Each path is a new rotation, seen through one point. The rows after it are directions, each followed by how far the rotation turns it, in degrees a step (0 if it stays put).
Each turn is a multiple of 5 degrees from 10 to 175, or 0.
Each row of a path follows its step; steps can be skipped.
Path 1:
step 0: [  4   0   2  14   9   9  -2  28   0  -5   2  -1  -2  -1  10  -2   3  11
  15  -2 -10  10 -19 -13 -17 -25  -2   8   9 -13 -23]
step 1: [ 19 -16   0  14  22  -4 -26  18  -8   9 -18  -6  -3  -3   8  -6 -17   0
  10   8 -11  -8  -3  -3   6  -1 -10 -13  12  -8  -9]
step 2: [  7 -12  -3   4   7  -5 -20  -2  -2   5  -1  14 -13   5  20 -13 -15   2
 -14 -15 -20 -11 -17  -7 -11  20   3   8  -9 -12 -13]
step 3: [ 24  -7  -8   6   8   0   1  -1  11   9  -4  14  -3  -3 -11   0 -16  -8
 -12   8 -20  20   3 -24  -3  11  26   9  -5  -7  -5]
step 4: [-13 -19   0   8  -2   4  11  11  14  18   2   9 -10   2   1   1   0  -9
   8   8 -15  -2 -13 -24 -10 -23  19  -4 -10  -5 -17]
step 5: [ 16   2  12   3  14   6 -17  10   4   9 -14   5  -6   0   6  12  -5 -30
  -5   7  -6  -3 -11 -10  -8 -33  -5 -11   8  -6   0]
step 6: [  8  17   4   3  -5  18 -29  15  -7  -8  -4  -2   0   0  19  -6  -2  -2
  -3   2 -12  -9 -15 -20 -13   3  -4  -5  -8  -2 -26]
step 7: [ 36  -2  -9  -3  10  -4 -22  18  -8   5   0   2   0   3  -2   4  -5  13
  19  -4 -15  -1  -1 -22  -5   7  12  15   5  -8  -2]
step 8: [ -1 -18   0  21  12 -16  -6  14   7  10  -4  11  -7   6   7 -13  -9  10
  10  -8   1  10  -8  -5 -16   1  19   2   3 -21 -23]
step 9: [  6 -28   1   6  17  -4  -9  -2  -3  19 -12   3  -7  -7  -6  -6 -20 -26
 -15   7  -5  -9  -3 -16  -5   5  12 -13  10  -7  -4]
step 10: [ -2   5  -6 -16   0  14  -8  -7   9  13  -9  16 -12   2   9  -8  -9 -13
 -21   2 -10  -6 -23 -19 -11  -8  13   9 -15  -1 -15]
Directions:
[ 2 -1  0  9 -3  6 -7 -3  2 -3  0  3 -6  3  0  1 -9  2 10 -3  3 -1  3  1
  0  3 -7  6  0  6  1] => 65
[ 4  7  4  1  4 -3  0 -1  4 -4  0  6 -2  2  2  1  0 -1 -6 -6  5  9 -3  6
 -5 -5 -1  7  1 -6  2] => 135
[ -2   4   5  -6   3   4  -4   2  -4  -5   1   4   4   4  -1  -1   2   4
   1   4  -6  -2   8   0  -5 -11  -4  -1   3   4  -3] => 60
[  4   1   2  -4   0  -1  -4  -4   3  -3  -4   1  -4  -7   2   0   4   9
   2   2   1  -1  -2  -5   8   0 -10  -3  -3  -9  -1] => 70
Path 2:
step 0: [-30  10 -15  25   2  -7  -8  -6   4   8   4 -11   3   3   1 -15   6   7
   0  12   3  -6   3   2  19   7  11   6 -16 -17  14]
step 1: [-10  -6   1   6  -9  -3   4  -2  -5  28  22 -10 -24   3  16   7  -1  -6
   4   9  21  10  -1  -7   1 -15   8  11 -15   0   9]
step 2: [  4   4   0   7  -6  -9  -4   8 -19  -5   9  -4   8 -14   6  -4 -21  -4
   3   1  22  -5  -8  -4 -15   1  16  25   3  -7  26]
step 3: [-17  -6 -15  17  12 -22 -23   7   3 -14  17  -1   1  -9   0 -13  -9   0
  -4  -1  15  23  -6  10  12  -1  -1  -2  -1   0  12]
step 4: [-16 -33   9  10   8   8  -5  12  -4   5   8  -8 -15  12   9 -13 -17  -5
   4  15   9  12   9  -7  -8   8   7  -8 -11  -9   4]
step 5: [  5  -4   5  -7   2   2  -4  -5  -6   2  15 -15 -18 -17  -3 -10  -5   8
  -3  15  -5   2  -9  10 -21   5  16  -4   4 -15  34]
step 6: [ -8  12 -13   5 -16  14  -2  18   6  -3  20  -2   0 -15   1 -29  -5   1
  -8  10   5  16 -19   3  13   7   3   1   1 -13   3]
step 7: [  2  -7 -12  15 -17   3 -12  -7   0   0  21  -3 -23   4   8 -18  -5  -8
  -6 -10   8   9  23  -6  -6  13  14   3 -13 -12 -11]
step 8: [  5  -7  -1 -14 -23  -1   0   0 -24 -13  21   2  -8  -4   8   2 -14  17
   4   2  18   8   2  11 -20   2   4 -15  -8   2  11]
step 9: [-10  -2 -20  12 -11   3  -6   4 -20  -8  -9   1   2   0   1 -18 -13   5
  -2  -5   3  12 -11  23  -3  22 -12  -3  16 -16  13]
step 10: [-14  -4 -14  20   2   9  -4   2  -4  -2   9  -3 -21  23   3   3  13  20
  -7   3   2  17   6   6   8  12  19 -12   1 -14  -1]
Directions:
[  3   1  -3   1   4  -7  -3 -11   2   1   3  -5 -10  -3  -2   2   6  -1
  -3  -6  -3   5   1   5  -1  -4  -2  -1   4   2   2] => 160
[ 0  1  3 -3  0  4 -3 -4  2  3 -2 -1  3  4 -4  2 -2 -8 -5 -2  1 -7 -3  3
  4  3  6 -6  3 12 -1] => 0
[  6  -1  -2 -10   8   0   6   0  -2  -2   5  -2  -6   9   2  -1  -4   3
   5  -5  -1  -4  -3  -1   0   2   1   5  -5   1   3] => 115
[ 5 10 -4 -1 -2  4  1  5  7  8  5 -4 -2 -2  6  4  1 -1 -7  4  0 -4  1  0
  0  0  3  6  1 -3 -2] => 70
[  4   4   0   5  -1  -2  -3  -1  -3  -2   1   3  -1  -2  -4  -3  -5   7
  -3   2  -2  -5 -13  -3   1   1  -5   4   8   1  -1] => 110
